Here are some numbered points:
-87/76/-32/3/62/46/-57/-8/-30/-64/28/-41 0
-1/-37/32/-1/-46/-56/76/12/1/51/17/-27 1
-45/-38/-78/-38/-18/-72/29/6/-18/26/-29/59 2
43/-51/28/25/-5/29/18/-57/75/-7/10/-25 3
9/4/-24/-19/-3/-47/24/40/-10/12/-36/33 4
25/-24/-10/4/-21/-42/63/-2/36/8/17/12 5
36/-17/25/-25/-27/17/26/26/12/29/-53/67 6
-73/8/4/-14/48/21/38/30/-46/-22/-35/-4 7
-65/-10/-2/-6/15/23/38/16/-41/-17/10/-4 8
44/-29/-30/46/42/-16/-68/-11/11/10/29/-17 9
32/-28/19/27/-25/6/24/-41/50/-16/13/-12 10
-2/-10/-11/-23/-9/-70/42/28/-13/47/-31/46 11
-16/-28/86/-2/49/31/17/36/-13/15/-32/12 12
-6/9/11/19/-30/23/41/-54/-19/-17/26/4 13
54/-22/63/20/-40/65/41/-18/27/2/23/33 14
17/15/-13/9/51/46/-65/-11/-9/-26/21/-17 15
-24/-39/12/-48/19/-27/35/13/4/12/-10/3 16
42/-33/10/-13/-60/-17/34/24/-16/30/-61/46 17
0/16/27/-49/-8/2/-30/-21/21/-3/-35/-6 18
-28/-31/7/41/24/42/39/-40/-21/-24/2/2 19
-11/15/-1/2/21/-3/11/0/1/-10/4/-7 20
-41/33/48/-20/-4/7/21/22/-58/40/-28/24 21
-2/24/-24/6/42/34/-55/-4/17/-37/15/0 22
2/10/-28/9/-38/7/66/19/-43/-1/-9/38 23
15/-29/-6/-13/-61/-4/16/-14/15/0/-8/-4 24
5/26/-46/-11/-41/-20/1/22/-23/5/-11/24 25
52/-58/41/-19/27/-19/-3/25/16/48/-51/45 26
36/-49/37/44/38/38/40/-22/38/-12/-1/23 27
52/-58/31/-28/-48/-63/49/64/42/37/14/20 28
65/-26/23/15/47/-18/10/-13/27/19/-7/-13 29
12/-17/-15/-23/-16/-24/-46/23/-29/46/-46/53 30
-40/-29/-88/-71/-46/-96/38/48/-5/56/-33/53 31
58/-32/16/-25/-41/-58/62/68/0/66/-4/44 32
63/-17/19/26/48/-15/6/-22/25/23/-11/-25 33
-1/-16/37/-17/0/-53/31/65/6/45/-9/6 34
-85/51/-34/-1/-81/-13/37/12/-64/7/-1/11 35
55/-43/13/24/21/5/7/-14/19/-1/-34/28 36
2/-27/57/4/25/-12/-15/33/1/34/11/-29 37
-74/39/-83/-12/24/-78/-19/52/-27/-6/12/-29 38
-57/-6/31/-6/-10/40/54/-6/-54/0/21/-5 39
Which three points above are nearest to each new point? Their numbers follow each, nearest first.
-2/2/-33/-7/-30/-49/-16/26/-64/36/-9/5 25 30 4
17/-43/50/-2/61/31/35/10/23/-11/6/4 27 12 29
-23/61/0/-1/-26/19/-22/17/18/-11/9/4 20 25 22
-38/48/-18/-22/17/-11/-20/30/-20/-27/10/-17 20 22 8
13/-35/19/-12/-43/10/38/-14/13/-8/-5/-4 24 10 5
47/-60/28/-2/-35/-54/44/28/37/29/15/1 28 5 1
14/-51/32/-5/-28/-14/40/-14/14/29/-27/12 24 5 17
-24/67/-65/10/-18/11/-74/-28/31/-10/-5/-4 22 15 25
11/6/-15/-5/12/-48/3/0/10/-7/18/2 20 5 4
-3/-10/-30/41/28/0/24/8/6/-24/46/-75 20 19 8
33/49/-62/-51/-88/-25/-20/48/40/-1/-15/42 25 4 24
2/-32/13/-15/35/14/28/-8/-5/-1/-52/45 36 16 6
12/27/-35/-10/-27/19/-23/-20/-21/-13/-37/39 25 18 20
-63/29/33/-61/-24/41/55/62/-40/8/-53/28 21 7 8
-96/78/-45/6/43/32/-54/-16/-28/-62/33/-41 0 22 15
-25/-22/53/4/41/73/32/-15/13/-44/-19/-4 19 27 12
-4/-32/58/25/53/3/21/-2/-4/14/41/-52 37 20 33
-4/22/0/18/-16/-24/7/-11/-6/27/2/7 20 25 24
87/7/42/-39/56/42/-75/26/9/-9/1/-41 15 22 29
-8/-19/6/-4/-12/-24/61/10/37/-6/19/3 5 16 20
98/-57/50/-1/39/45/-15/-33/73/-23/8/-33 3 29 33
-54/54/-30/-17/25/7/-78/20/-34/-13/55/-61 0 15 22
-10/3/-50/8/-27/-23/56/15/-38/0/-1/25 23 25 4
41/-8/-12/44/-31/-10/-40/-56/56/-23/29/-6 10 3 9
-39/1/-21/-6/32/-29/-2/-3/15/-17/15/-41 20 16 8
-41/29/-15/39/7/26/-15/3/-26/4/-8/7 20 8 22
20/-30/79/-10/30/20/14/36/5/14/-35/11 12 37 26
36/59/-83/-62/-89/-26/-42/45/24/-2/-21/51 25 4 30
-20/59/-13/-3/-58/6/-29/2/16/6/-9/18 25 18 20
-13/-53/5/-38/17/-43/28/13/-7/28/3/-9 16 34 11
-28/9/11/29/-36/16/54/-33/-30/-15/27/-3 13 39 19
-30/-42/36/1/-31/-17/61/-17/-14/42/-12/-8 1 16 24
-52/-6/-19/-18/40/-21/-24/-11/-25/-2/-30/-25 20 7 8
36/-22/-14/7/-40/-30/57/50/1/18/44/-10 5 1 28
-20/-8/-54/-15/-9/-46/-24/-6/-37/1/-18/12 25 4 30
24/8/-57/42/21/-41/-51/-31/3/10/7/1 9 22 20
10/-6/6/-1/15/-4/-42/-6/-29/17/2/6 20 37 15
-8/3/-2/35/19/-15/36/-6/44/-13/15/7 20 5 10
64/-23/31/22/-2/13/9/1/22/13/2/24 36 29 27
-23/19/0/5/28/0/24/-10/-4/-14/-2/-11 20 8 19
-122/36/-93/38/26/-1/-61/-49/-68/-29/45/-68 0 38 8
-38/-11/-5/-13/48/-10/25/31/14/-35/19/-9 20 8 16
-79/42/-2/-3/-65/3/57/24/-52/-4/2/2 35 39 8
-48/9/12/-10/11/32/-5/-29/47/-24/17/-38 20 22 18
5/-38/65/-10/67/13/66/26/4/-2/-35/-30 12 16 37
7/-31/30/-15/43/14/26/-17/-9/1/-63/49 36 6 12
-23/-5/-20/15/37/-30/3/-11/-13/0/16/1 20 8 16
-13/-18/-11/-25/-11/-78/51/29/-18/49/-46/60 11 4 2
-9/-22/-11/-13/-13/-42/68/16/25/4/0/16 5 16 4
-43/-38/12/60/28/53/35/-72/-29/-35/1/3 19 13 39
7/-43/37/5/28/-5/34/-25/0/17/-21/25 36 16 27
57/7/39/-13/-11/22/7/32/12/10/-19/31 6 36 26
-5/7/-8/6/-8/-2/57/32/-41/10/-12/37 23 4 25
6/-9/60/9/-41/35/53/-22/13/23/9/8 14 13 10
-81/76/-38/4/60/47/-49/-13/-8/-79/33/-36 0 22 15
13/39/-42/-33/5/-19/-22/54/-42/-3/30/-3 25 20 4
